[[ -8  -6 -13]
 [-18 -12  -9]
 [-39 -33 -23]
 [ -7  -6  -3]]
:
[[ -8  -6]
 [-18 -12]]

[[-31  13 -32]
 [-20  12 -12]
 [  7   2   0]
 [-23  10 -18]
 [ -4  11   3]]
:
[[-31  13]
 [-20  12]]

[[ -5 -29]
 [-12  -8]
 [ -1  30]
 [ 29 -10]
 [ -9 -26]]
:
[[ -5 -29]
 [-12  -8]]

[[ 2  0 -1]
 [36 21 11]]
:
[[ 2  0]
 [36 21]]

[[ -8  35  41]
 [ -6 -39 -20]]
:
[[ -8  35]
 [ -6 -39]]

[[-24   8  -6]
 [ 10  -5   0]
 [ 30  -7  -3]]
:
[[-24   8]
 [ 10  -5]]

[[-17 -35  26 -17 -35]
 [  0  -1  -1   1  -1]
 [ 20  18  -9  12  18]]
:
[[-17 -35]
 [  0  -1]]

[[ 33   9  16  11]
 [ 28  -1  29  26]
 [ 38 -12  28  27]
 [ 31  13  23   3]
 [ 27  20  29  -2]]
:
[[33  9]
 [28 -1]]
---
[[  2  -7   0]
 [ 22 -29  -8]
 [ -3  -4   4]
 [-19  36  10]
 [ -4   7   3]]
:
[[ -7   0]
 [-29  -8]]

[[-17   5 -19 -27  23]
 [-26   7 -14 -33  30]
 [ 25  -9  16  30 -30]]
:
[[  5 -19]
 [  7 -14]]

[[  5  10 -40  -4]
 [-34   9  35   4]]
:
[[ 10 -40]
 [  9  35]]

[[ 17 -37  13   0  15]
 [  6   9   2  -7  -3]
 [  1   5   6 -10  25]]
:
[[-37  13]
 [  9   2]]

[[ -1  -2  -1  -2]
 [-30  40 -26   9]]
:
[[ -2  -1]
 [ 40 -26]]

[[ 13  -3 -12  -8 -12]
 [ 22   1  30  21  -4]
 [  9 -27   2  18  -6]
 [ -3 -27 -15  -5  -2]]
:
[[ -3 -12]
 [  1  30]]

[[ -5  29  12  16 -12]
 [ 30  -4  -7  14  35]
 [  4  29  11  17  -8]]
:
[[29 12]
 [-4 -7]]

[[-15 -33 -26  14   2]
 [-15 -24 -22  -1  -8]
 [ 26   0  10 -40 -31]
 [ 16 -27  -2 -25 -31]
 [-10  32   8  16  24]]
:
[[-33 -26]
 [-24 -22]]
---
[[ -9   6  -4]
 [-32  11  35]
 [ 16  12 -25]]
:
[[ 16  12 -25]
 [ -9   6  -4]
 [-32  11  35]]

[[ -2   4   2 -19  -9 -15   8 -13]
 [ -4   4 -21   8  32  18   0  25]
 [  0   0  -5  -3  -5  -8   1   6]
 [-18  12  18  23   8  12   9   1]
 [-17  21  20  -9  -3   1  22  -2]
 [  4   4   6  -3  18  29 -11   2]]
:
[[  4   4   6  -3  18  29 -11   2]
 [  0   0  -5  -3  -5  -8   1   6]
 [ -2   4   2 -19  -9 -15   8 -13]
 [ -4   4 -21   8  32  18   0  25]
 [-17  21  20  -9  -3   1  22  -2]
 [-18  12  18  23   8  12   9   1]]

[[ -1  -6   8  12  -4  -8  -2   0   3  10  20  -9  13   3]
 [ 22  10   5  10   5 -11  -3   1  -4  15   1   6  -4 -41]]
:
[[ 22  10   5  10   5 -11  -3   1  -4  15   1   6  -4 -41]
 [ -1  -6   8  12  -4  -8  -2   0   3  10  20  -9  13   3]]

[[ 10   5   8  12   8   3   1  -5  16 -16   2   9   6]
 [ -1 -10  -6  -6   4  16 -11  17   2  -2   8  17  12]
 [-18  11  12  19 -12  -9 -20 -17   1  12  -1 -13  34]
 [ -7   0   1   8  -2  -3   7   6 -11   6   3 -15  -3]
 [  7  -8  -8  15  -9  12   0 -10  14   3  16   0  -9]
 [  3   1  -2   5   5   6 -11 -10  -1  -4  -4   3  -2]
 [  8  -8   4  10   1   5  -9  -5  -1   5  -7  -1   0]]
:
[[ 10   5   8  12   8   3   1  -5  16 -16   2   9   6]
 [  8  -8   4  10   1   5  -9  -5  -1   5  -7  -1   0]
 [  7  -8  -8  15  -9  12   0 -10  14   3  16   0  -9]
 [  3   1  -2   5   5   6 -11 -10  -1  -4  -4   3  -2]
 [ -1 -10  -6  -6   4  16 -11  17   2  -2   8  17  12]
 [ -7   0   1   8  -2  -3   7   6 -11   6   3 -15  -3]
 [-18  11  12  19 -12  -9 -20 -17   1  12  -1 -13  34]]

[[-27 -10 -20  13   4  15  13 -21  18   2  26]
 [-16 -37  34   3 -14  12   2   5  10  11  24]
 [-36  21 -13  17 -16  -9  -2  10 -17  15  19]
 [ -6 -38  26   4  -2  10   1  -3  22   8  16]
 [-25  27 -30  19   1  -1   4  -9  -9 -12  10]]
:
[[ -6 -38  26   4  -2  10   1  -3  22   8  16]
 [-16 -37  34   3 -14  12   2   5  10  11  24]
 [-25  27 -30  19   1  -1   4  -9  -9 -12  10]
 [-27 -10 -20  13   4  15  13 -21  18   2  26]
 [-36  21 -13  17 -16  -9  -2  10 -17  15  19]]

[[-15  13  35  28 -16   4  -9   7 -22  -2]
 [ -5  -3  32  34 -31   2  11  16   1  17]
 [ -9  17   1  -6  21   0 -28 -16 -37 -27]
 [-18   9  36  28 -17   0  -9   5 -25  -1]
 [  3   3 -31 -31  29  -2 -16 -18  -5 -20]
 [ -7  14  -8 -13  24  -1 -29 -17 -29 -29]]
:
[[  3   3 -31 -31  29  -2 -16 -18  -5 -20]
 [ -5  -3  32  34 -31   2  11  16   1  17]
 [ -7  14  -8 -13  24  -1 -29 -17 -29 -29]
 [ -9  17   1  -6  21   0 -28 -16 -37 -27]
 [-15  13  35  28 -16   4  -9   7 -22  -2]
 [-18   9  36  28 -17   0  -9   5 -25  -1]]
---
[[-32   4  34]
 [ -2   0   2]]
:
[34  0]

[[32 -2]
 [ 0 -1]]
:
[-2  0]

[[  4  11  11 -24]
 [  3   0  -8  -8]
 [ -8 -10  -1  35]]
:
[-24  -8 -10]

[[ 10   7]
 [-32  -7]
 [ -3   2]
 [ 13  13]
 [ 24  16]]
:
[  7 -32]

[[ 25   5  33  23]
 [-23   8 -35   0]
 [ -6 -12   2 -24]]
:
[ 23 -35 -12]

[[-35   0   0   3]
 [ 10   1   2  -8]]
:
[3 2]
---
[[-16 -19  -5]
 [ 28  37  -9]
 [ 12  15 -15]]
:
[[-19  -5]
 [ 37  -9]]

[[-31 -23   4]
 [-18  -5 -13]]
:
[[-23   4]
 [ -5 -13]]

[[ -2  -2   5]
 [ 27  32 -19]
 [  7   9   0]
 [ 10  -3  25]
 [ 23  17   1]]
:
[[ -2   5]
 [ 32 -19]]

[[-22  17   5  -2]
 [ 20 -33 -12  -1]]
:
[[ 17   5]
 [-33 -12]]

[[-38 -32  27]
 [ -1 -29 -10]]
:
[[-32  27]
 [-29 -10]]

[[-16  -1 -15   1]
 [-37   6 -18   2]
 [-15  -7 -41  -6]]
:
[[ -1 -15]
 [  6 -18]]

[[ -5   2 -10 -10]
 [-33  -8  29   3]
 [-22  -9   9  -7]
 [ 29   5  -8  11]]
:
[[  2 -10]
 [ -8  29]]
